Look-ups in named tables: a row name and a column name give one cell, copied from the table.

Table puna
         kud  velol  letinep  lito
suso      19     14      -58   -11
sesasev    8     -6       96    21
gikib     13      4      -49    -8
rutifom   18     13      -58   -11
muz       11     -3       91    17
nutosop   10      2       77    18
motosu     4     -7       98    24
kor       11      0      -44    -6
pir       11     -3      -37    -6
los       14      4      -49    -8
norir     11     -1      -40    -7
zis       13      3      -48    -8
gav        3     -7       99    25

What is the letinep of los in puna? -49
What is the velol of muz in puna? -3
What is the velol of zis in puna? 3
What is the velol of nutosop in puna? 2
What is the velol of gikib in puna? 4
What is the kud of gav in puna? 3
What is the lito of norir in puna? -7
What is the letinep of suso in puna? -58
What is the lito of kor in puna? -6
What is the lito of motosu in puna? 24
What is the letinep of pir in puna? -37
What is the letinep of sesasev in puna? 96
What is the velol of suso in puna? 14
What is the kud of norir in puna? 11
What is the kud of motosu in puna? 4
What is the velol of motosu in puna? -7
What is the velol of pir in puna? -3
What is the lito of los in puna? -8
What is the letinep of norir in puna? -40

pom =
,liru,tuv,vaziku
tibaf,0.6,0.7,0.4
zise,0.8,0.6,0.8
minuti,0.4,0.3,0.5
bavi,0.3,0.5,0.5
retak,0.7,0.2,0.3
sefez,0.6,0.6,0.2
gal,0.6,0.3,0.4
giv,0.7,0.8,0.6

What is the vaziku of sefez in pom?
0.2
What is the tuv of gal in pom?
0.3
What is the liru of gal in pom?
0.6
What is the liru of zise in pom?
0.8
What is the tuv of sefez in pom?
0.6
What is the tuv of minuti in pom?
0.3
What is the liru of sefez in pom?
0.6
What is the liru of retak in pom?
0.7
What is the liru of giv in pom?
0.7
What is the vaziku of bavi in pom?
0.5
What is the liru of tibaf in pom?
0.6

Table kepabe
	neseg	bik	geb	nepapat
retu	752	672	417	391
kov	528	691	560	392
gep	717	871	573	436
ruduk	563	758	636	682
medofab	644	646	589	549
gipepi	701	672	489	327
voke	656	621	715	705
suluro	667	566	677	668
tig	412	575	647	775
nulafet	813	839	729	589
bulik	671	821	561	206

geb of kov = 560
bik of kov = 691
bik of retu = 672
geb of bulik = 561
neseg of bulik = 671
geb of gipepi = 489
neseg of tig = 412
neseg of gep = 717
geb of suluro = 677
geb of voke = 715
bik of bulik = 821
bik of nulafet = 839
nepapat of kov = 392
bik of voke = 621
nepapat of bulik = 206
bik of tig = 575
nepapat of suluro = 668
geb of nulafet = 729
Which row has the largest nepapat? tig

fas
         dunagas  bonuda  veve   lat  marenu
sazeze      7501    7919  3536  4803    6887
ren         8864    2648  5494  9179    6243
pov         4830    9172  8144  2570    7968
mas         5284    5383  4169  4667    4584
fal         5530    4784  9158  6435    7775
tonarir     2717    3098  9056  3836    4957
lil         8187    9336  5186  2251    8774
fotegiz     7068    6442  8519  7819    6785
netema      4452    7357  4079  2627    7913
mibu        3927    2593  5700  9090    3254
dizaru      7664    4434  6792  7689    4510
povi        6500    7295  5159  3948    3299
gegov       6234    4180  2926  5401    9163
lavu        4471    5710  3191  7473    3929

bonuda of netema = 7357
veve of pov = 8144
lat of povi = 3948
veve of fotegiz = 8519
marenu of ren = 6243
veve of lil = 5186
bonuda of mibu = 2593
bonuda of lavu = 5710
veve of netema = 4079
marenu of mibu = 3254
marenu of dizaru = 4510
lat of lil = 2251
marenu of povi = 3299
marenu of lil = 8774
marenu of fal = 7775
bonuda of ren = 2648
bonuda of lil = 9336
lat of lavu = 7473

Table potanad
cols = pim, soro, fuz
kez: [166, -382, 530]
lezu: [95, -94, 172]
gepezor: [-250, 256, -572]
tid: [392, 94, 342]
diz: [-142, -186, -72]
dapi: [-288, 4, -132]
loka: [205, 24, -161]
mulozim: [47, -166, -52]
zub: [134, -176, -13]
folit: [-68, 110, 207]
zesem: [-279, -76, 468]
zusira: [-149, 82, 141]
godefo: [67, -247, 93]

What is the pim of lezu in potanad?
95
What is the soro of gepezor in potanad?
256
What is the fuz of godefo in potanad?
93
What is the pim of folit in potanad?
-68
What is the pim of zub in potanad?
134
What is the soro of kez in potanad?
-382
What is the pim of zusira in potanad?
-149
What is the soro of tid in potanad?
94
What is the soro of zesem in potanad?
-76
What is the pim of tid in potanad?
392
What is the pim of gepezor in potanad?
-250
What is the pim of loka in potanad?
205
What is the fuz of zusira in potanad?
141
What is the fuz of diz in potanad?
-72
What is the soro of diz in potanad?
-186

gub =
fields: kes, kugig
zefo: [4.833, 1.724]
pibod: [6.720, 2.700]
kib: [0.264, 3.082]
dad: [5.964, 5.686]
ramob: [-1.446, -5.714]
pugezu: [3.829, -7.733]

dad, kugig => 5.686
zefo, kugig => 1.724
pugezu, kugig => -7.733
pibod, kes => 6.720
kib, kes => 0.264
ramob, kugig => -5.714
pugezu, kes => 3.829
pibod, kugig => 2.700
dad, kes => 5.964
ramob, kes => -1.446
zefo, kes => 4.833
kib, kugig => 3.082

depufu:
|  | vop | lonu | zisipi | sinefon | bod | lukose | vuvuzo | lisuluv | kovarus | bikevo |
|---|---|---|---|---|---|---|---|---|---|---|
| nudag | 106 | 91 | 64 | 166 | 180 | 123 | 63 | 90 | 96 | 104 |
| keda | 110 | 157 | 146 | 111 | 107 | 90 | 136 | 152 | 157 | 158 |
| tevugan | 143 | 96 | 64 | 166 | 188 | 117 | 77 | 107 | 103 | 100 |
| nev | 111 | 168 | 148 | 112 | 94 | 87 | 137 | 162 | 168 | 167 |
| dube | 106 | 86 | 61 | 168 | 188 | 122 | 60 | 87 | 92 | 101 |
| bor | 102 | 165 | 146 | 115 | 87 | 98 | 132 | 155 | 164 | 165 |
| niv | 137 | 80 | 61 | 167 | 209 | 116 | 73 | 95 | 89 | 91 |
| rul | 106 | 91 | 64 | 166 | 180 | 123 | 63 | 90 | 96 | 104 |
| bok | 120 | 130 | 134 | 122 | 122 | 114 | 129 | 130 | 130 | 134 |
| luma | 97 | 177 | 146 | 116 | 68 | 100 | 129 | 162 | 176 | 174 |
| lazil | 115 | 179 | 149 | 113 | 82 | 87 | 139 | 171 | 178 | 174 |
| berusil | 147 | 106 | 71 | 160 | 173 | 118 | 85 | 116 | 112 | 106 |

bod of keda is 107
sinefon of lazil is 113
bikevo of keda is 158
lonu of dube is 86
lonu of niv is 80
bod of niv is 209
bikevo of luma is 174
bikevo of lazil is 174
bikevo of bok is 134
kovarus of dube is 92
sinefon of nudag is 166
vuvuzo of keda is 136
vuvuzo of lazil is 139
lisuluv of rul is 90
kovarus of bor is 164
zisipi of lazil is 149
kovarus of nev is 168
vuvuzo of tevugan is 77
lukose of luma is 100

